In the rows, zero is written as 128.
Each path below is one point turned by a fixed rotation once a step. After each direction that follows a path, write how fast that rotation turns it, in degrees a step (0 if it stays still).
Each turn is a multiple of 5 degrees from 10 to 175, or 0.
Each row of a path follows its step; steps can be skipped.
path 1
step 0: [132 121 123 133 126 137 119 138 107 145 141 120 134 131 134 129 135 127
 116 121 138 133 120 140 125 120 123 115 136 129 126 121 134 126 131 127
 107 137 134]
step 2: [115 115 135 118 135 126 143 133 128 117 130 137 113 142 128 119 124 130
 126 134 122 130 141 122 120 117 141 123 120 146 130 126 132 125 122 133
 130 139 114]
step 5: [133 120 132 139 133 132 145 138 127 128 132 124 130 134 121 146 139 124
 123 136 134 119 115 136 114 122 134 147 133 134 136 131 129 125 143 124
 142 127 131]
step 6: [129 126 122 138 131 117 137 125 127 125 114 129 128 116 144 127 137 131
 113 129 115 128 131 114 125 141 131 123 141 114 138 119 124 110 117 135
 128 128 130]
step 7: [125 150 131 135 127 129 123 117 115 126 123 128 123 136 138 120 121 124
 127 132 114 126 133 136 128 122 139 127 120 132 112 128 139 123 132 107
 111 122 131]
step 8: [129 127 123 131 113 138 126 123 129 117 140 114 120 129 126 124 118 135
 118 123 131 136 109 138 147 114 113 131 130 127 130 131 131 123 132 131
 136 135 116]
step 9: [125 115 127 123 127 140 132 124 139 138 139 130 135 148 120 115 140 129
 132 120 121 132 128 128 124 151 125 140 130 129 131 125 130 126 116 138
 117 120 121]
step 10: [131 147 126 115 138 126 135 132 122 132 141 125 131 121 126 120 141 129
 135 141 130 137 132 115 117 131 134 115 136 139 122 118 122 135 142 124
 139 137 123]
step 11: [128 133 120 130 142 126 124 120 132 120 123 147 117 123 127 129 120 144
 137 123 139 131 133 121 120 107 116 137 130 119 136 123 127 125 117 117
 134 123 132]
step 12: [136 124 152 141 126 135 137 123 135 129 120 137 139 134 129 143 116 110
 124 136 137 124 132 133 134 134 117 124 120 128 121 118 131 132 122 124
 128 130 116]
step 14: [117 139 121 134 129 141 123 139 133 121 138 129 129 123 129 137 143 135
 124 138 113 120 147 120 136 129 131 137 119 112 135 133 130 122 139 133
 121 118 131]
Directions:
[129 129 128 126 123 127 134 131 125 131 128 125 126 124 125 128 127 127
 125 129 133 131 124 128 124 128 127 127 127 128 126 129 132 128 133 124
 129 133 128]
145
[129 127 134 130 131 127 125 130 131 128 127 129 128 132 125 129 125 126
 127 125 131 134 124 129 131 128 128 131 130 126 129 128 123 127 132 126
 124 131 127]
95
[131 122 126 129 124 130 132 126 130 125 131 127 130 126 127 134 133 127
 134 129 128 129 123 129 129 130 131 129 129 130 128 127 127 129 127 129
 123 130 126]
90
path 2
step 1: [127 124 143 131 128 136 133 128 122 114 120 127 129 112 131 114 125 127
 131 102 128 130 125 127 124 130 123 129 111 136 120 133 120 129 137 131
 133 138 117]
step 2: [133 119 128 151 137 122 123 127 128 132 139 134 140 108 118 119 132 120
 115 125 126 139 130 127 127 130 129 120 117 132 130 122 126 120 137 128
 141 130 134]
step 3: [132 123 140 140 126 146 125 126 122 115 122 125 115 117 125 113 136 123
 121 111 122 144 118 139 125 129 131 127 137 124 126 128 127 128 132 129
 124 129 132]
step 4: [122 111 141 130 129 136 133 127 124 134 126 119 141 114 122 114 127 115
 111 127 123 129 125 124 121 134 114 118 111 132 132 129 122 128 137 129
 126 125 124]
step 6: [114 126 140 118 128 148 131 130 139 128 119 127 128 121 117 115 140 122
 112 114 125 132 121 136 126 127 125 121 125 141 126 129 126 123 129 131
 138 118 136]
step 7: [133 127 127 124 130 136 117 126 126 123 138 123 138 123 128 118 131 120
 115 128 122 134 136 132 118 146 114 124 122 139 117 138 131 135 147 134
 133 140 133]
step 8: [124 117 133 131 134 129 114 125 139 108 120 126 129 121 123 117 145 127
 130 122 126 139 123 118 122 130 128 129 120 140 120 136 131 113 122 132
 136 122 138]
step 9: [123 128 138 133 133 137 131 127 137 120 136 125 129 119 143 122 127 131
 118 112 119 133 134 136 129 135 120 115 125 148 129 121 133 128 144 143
 135 125 129]
step 10: [136 117 125 138 141 132 119 124 122 125 129 120 136 121 131 108 139 122
 120 114 115 130 141 122 125 123 119 139 129 129 114 135 128 120 131 127
 136 131 136]
step 13: [136 128 128 128 144 138 133 122 142 124 130 112 133 116 128 112 139 129
 117 128 128 134 123 123 115 122 123 123 128 122 113 134 128 130 139 117
 121 116 134]
step 14: [119 114 128 123 126 142 126 129 137 124 119 114 142 125 119 118 127 132
 134 128 124 146 132 139 130 134 126 133 127 144 121 118 123 132 141 127
 133 123 130]
Directions:
[127 132 125 129 132 129 130 125 130 130 130 133 123 127 131 129 131 125
 123 125 129 127 127 132 130 125 128 128 131 128 131 125 130 129 129 128
 130 124 132]
110
[131 131 127 127 126 130 132 131 131 132 128 131 134 128 124 125 127 132
 129 123 126 127 132 130 130 125 129 129 129 128 125 127 128 127 127 125
 134 129 126]
85
[123 129 127 129 127 131 129 129 132 129 122 127 131 128 131 125 129 129
 126 126 134 124 127 127 130 131 130 125 124 131 131 124 126 131 129 129
 125 128 124]
145
path 3
step 1: [127 110 143 127 130 130 128 116 129 144 139 116 139 117 136 138 124 121
 136 128 119 134 129 133 125 119 126 137 124 136 134 128 131 144 125 117
 123 116 138]
step 2: [140 134 129 130 131 142 121 122 117 136 122 126 138 131 125 136 131 126
 128 117 117 131 126 135 125 134 143 133 127 124 124 115 124 140 132 118
 143 103 120]
step 4: [131 125 129 133 122 130 127 138 128 128 141 120 141 137 126 143 123 134
 132 113 101 135 138 119 117 130 134 120 125 132 117 119 129 135 120 121
 134 127 132]
step 6: [136 132 127 133 128 128 135 135 130 140 128 120 136 127 126 126 129 125
 124 127 103 128 120 127 115 127 128 132 108 140 132 133 117 131 129 120
 149 114 127]
step 7: [114 131 126 129 129 141 110 142 125 140 139 127 131 129 123 136 149 126
 137 117 125 125 118 129 110 125 132 125 125 131 133 123 138 134 139 128
 136 123 129]
step 9: [129 128 133 124 130 124 131 149 128 139 140 119 120 119 130 139 130 122
 128 123 122 125 129 134 119 132 131 125 122 151 124 136 145 136 134 108
 125 135 136]
step 10: [126 134 134 126 115 139 133 122 131 156 134 123 134 138 135 117 134 125
 126 119 124 133 117 127 122 131 139 140 120 132 124 137 136 130 123 112
 136 124 121]
step 11: [113 126 141 123 137 141 133 138 126 136 122 128 114 120 127 128 134 130
 138 130 123 120 120 130 122 143 144 120 120 136 138 132 133 135 134 122
 138 112 126]
step 13: [124 124 135 121 124 139 131 133 130 131 128 117 125 127 131 140 119 133
 115 114 137 129 134 137 125 140 147 120 130 128 120 125 141 145 133 110
 129 122 123]
step 15: [131 121 136 127 128 145 132 124 126 136 138 125 127 129 124 144 129 117
 143 120 119 137 126 132 126 129 149 132 132 128 132 122 130 137 126 126
 142 104 133]
step 16: [118 123 137 134 135 136 119 116 121 132 113 125 147 122 138 129 136 137
 132 121 117 128 125 128 126 124 135 122 123 129 134 113 128 146 139 117
 120 116 121]
Directions:
[128 131 134 130 133 133 127 126 129 129 124 130 127 129 125 127 133 127
 129 128 127 124 126 127 124 124 126 126 129 124 127 128 125 128 133 131
 129 124 128]
80
[128 125 131 131 128 128 129 132 126 127 127 124 125 124 127 125 125 126
 130 132 126 127 132 128 124 128 123 126 123 132 129 126 125 125 124 127
 125 126 130]
135
[126 128 127 129 128 125 124 129 125 127 130 130 127 126 126 125 130 129
 129 130 128 128 121 127 132 126 129 130 127 126 135 125 127 128 125 124
 131 122 126]
80
[131 129 128 125 126 128 132 126 132 127 130 134 134 130 127 122 130 129
 126 125 125 126 127 128 128 130 128 127 124 129 125 124 125 128 123 127
 126 126 128]
170
